Each named turn below is shown by a few rows before and after it. Which turns, in which order, take the first row of each later pair to the second? The first pair is answered.
lem:
[ 24.4  31.6  -3.5   8.5  23.3 -12.6   6.3   7.3   1.7   9.2   6.6]  ->  [ 20.0  23.3  -6.4   9.4  23.4 -20.5 -13.5   0.6   4.8  14.0  -1.3]
[  7.2 -27.6  -6.8  21.7 -13.8  10.6 -11.8  -6.6  25.0 -21.6  -6.1]  ->  [ 10.6 -14.1  -5.1  21.9 -13.5  18.0  20.9   3.6  17.1 -27.1   3.5]
[-6.9 16.2 -7.5 16.2  8.9 -6.2 -3.3 11.7  0.8  5.4  4.8]  ->  [ -8.3   7.5  -8.6  15.7   8.0 -10.0 -14.9   7.1   6.1   0.1   0.8]
[ -2.1  -2.4  15.7 -19.1   9.4  -7.7 -13.3  -2.1   4.6   5.9   4.0]  ->  [  4.4  -5.6  14.5 -17.9   4.2  -1.3  -8.3  -2.5   9.1  -1.9   5.5]
zode:
[ 16.1  16.0  13.8   1.3   2.4  -5.3   1.3  -0.3  16.7 -21.3  15.7]  ->  [-18.6  20.6  20.6 -17.8  -1.1  -8.2  -4.6  -3.7  -7.6  -6.0  10.8]
[ -0.6  -6.3   2.9 -14.6  13.3  26.6  13.1   1.5 -12.9   1.7  -1.3]  ->  [  5.9 -11.7   3.1  -8.0  13.1  27.2   6.4  -6.1  -1.4  -3.9   2.7]
[ 2.3  3.2  9.2 -9.3 -3.2  4.5  0.8 -1.8 -0.3  3.5 16.4]  ->  [ 1.9  2.8  8.6 -4.6 -3.7  5.5 -0.4 -2.5  6.0  2.6 14.2]
[ -3.8  11.9  17.6 -21.8  19.1  -1.5  -5.5 -19.4   4.7  27.5   7.6]  ->  [ 14.7   1.9  14.1  -9.8  16.5   1.5  -7.5 -20.8  24.4  15.4  11.5]
rodid:
[-29.5 -14.0  15.2 -35.0  -3.3  18.0 -10.6  -9.2 -12.4   2.5  -2.4]  ->  [-32.9 -12.0   6.3 -24.2 -10.1  25.6   7.9  -1.5 -19.1  -6.7  -0.9]
[ 43.5 -16.4  -2.6  34.3 -13.6  30.2  -0.6  -1.1  36.0 -29.0  -0.4]  ->  [ 42.8 -19.6   2.6  11.9  -1.6  15.2 -36.4 -19.9  41.9  -6.8  -1.7]
[-11.3   9.4   3.0 -15.2  15.3 -19.8 -23.9  -9.8  -8.7  19.3  -4.3]  ->  [-23.8  18.2   2.4 -12.4   7.8 -15.6  -8.0  -0.5 -21.8  13.3  -2.9]
[ -7.4 -13.7  21.2 -37.7 -13.4  35.2  16.1  14.9  -0.2 -13.6   9.7]  ->  [  3.3 -16.7  18.3 -28.3 -13.2  35.8  16.3  12.0   6.4 -16.9  13.6]
Nafo:
[ 19.2   4.1 -17.1  26.9   0.6 -19.4  -8.4   3.6   8.2   0.8 -11.9]  ->  [ 16.9   2.9  -6.2   6.0  11.0 -17.3 -21.9  -8.5  14.4  11.4 -10.0]
[ -2.5  18.8  -3.0 -22.7  19.4 -11.9 -16.3  -0.3 -27.9  31.7 -14.1]  ->  [ 10.2  10.7  14.2 -44.6  17.0  11.2   5.5  -7.0 -11.8  23.9   5.2]
[-30.7 -27.3  -1.1  17.4 -26.9  11.5   4.4   5.5 -13.6 -31.0 -17.9]  ->  [-38.2 -23.6  -2.8  11.5 -19.3  -9.2 -20.1  -5.5 -18.8 -12.5 -25.4]
kamul:
[ 18.2 -11.6  15.6 -16.1   0.0   3.8  -2.8 -14.8  32.3  19.0  13.3]  ->  [ 11.5 -21.0  16.4 -12.7 -12.7  20.6  16.3  -5.5  30.9   7.4  15.7]
[35.9  6.9 -0.7  7.1  2.8  2.8 16.9  3.7 20.0 -2.7  0.0]  ->  [ 23.8   4.6  -2.3   9.9  -5.1  12.0  29.7  10.4  12.1 -13.6  -2.9]
[-22.4 -23.2  -9.8  -9.7  14.6  -0.6 -20.4 -17.9  -4.4 -11.7 -17.4]  ->  [-14.9 -20.5 -11.2 -11.2  17.2  -2.2 -21.3 -19.7   2.8  -9.2 -16.2]
Then:
Each pair is 2 to 3 turns apart.
[ 31.9  30.1  -5.4  33.9  15.2 -21.7  16.1  15.9  -3.5   8.2  10.9]  ->  [ 40.3  13.7  21.4  -9.7  22.9 -10.6   0.3  -8.7  21.1  21.2  21.9]
lem Nafo Nafo
[-10.8  25.4 -29.3  22.0  -2.7 -22.6  -2.7  17.9 -21.1   3.1 -14.3]  ->  [-24.2  31.5 -15.9  -2.1  -2.7 -12.3  12.0  21.3 -35.2   5.6  -8.7]
Nafo rodid rodid
[-25.5   3.0   3.7 -17.0   0.1 -14.2 -24.5  13.3 -32.4  -0.1  -3.2]  ->  [-14.1   0.6  -1.7 -12.2   5.3 -25.2 -39.3   9.2 -24.2   3.2  -5.3]
rodid lem kamul
[  2.4 -15.5  17.8 -29.4 -11.6  25.0  29.7  -6.7   0.7 -11.6  19.4]  ->  [ 32.2 -26.4  -3.1  14.9  -8.6   2.5   0.3  -5.4  31.1 -24.1   6.1]
Nafo rodid rodid
[-14.9   5.4   9.9   8.6   1.5   6.6  13.8  27.3 -36.6 -16.2 -13.7]  ->  [  9.0   6.8  29.1 -32.2  25.3   3.2 -17.0  -4.5 -11.3  12.5  -4.6]
Nafo kamul Nafo
[ 32.4  -3.2  21.1 -41.2  20.6   4.5 -13.9 -25.1  27.3  15.9  25.5]  ->  [ 11.6  12.3 -13.3  27.1 -10.9  11.2  47.2  29.4 -12.5 -28.8  14.5]
rodid Nafo Nafo
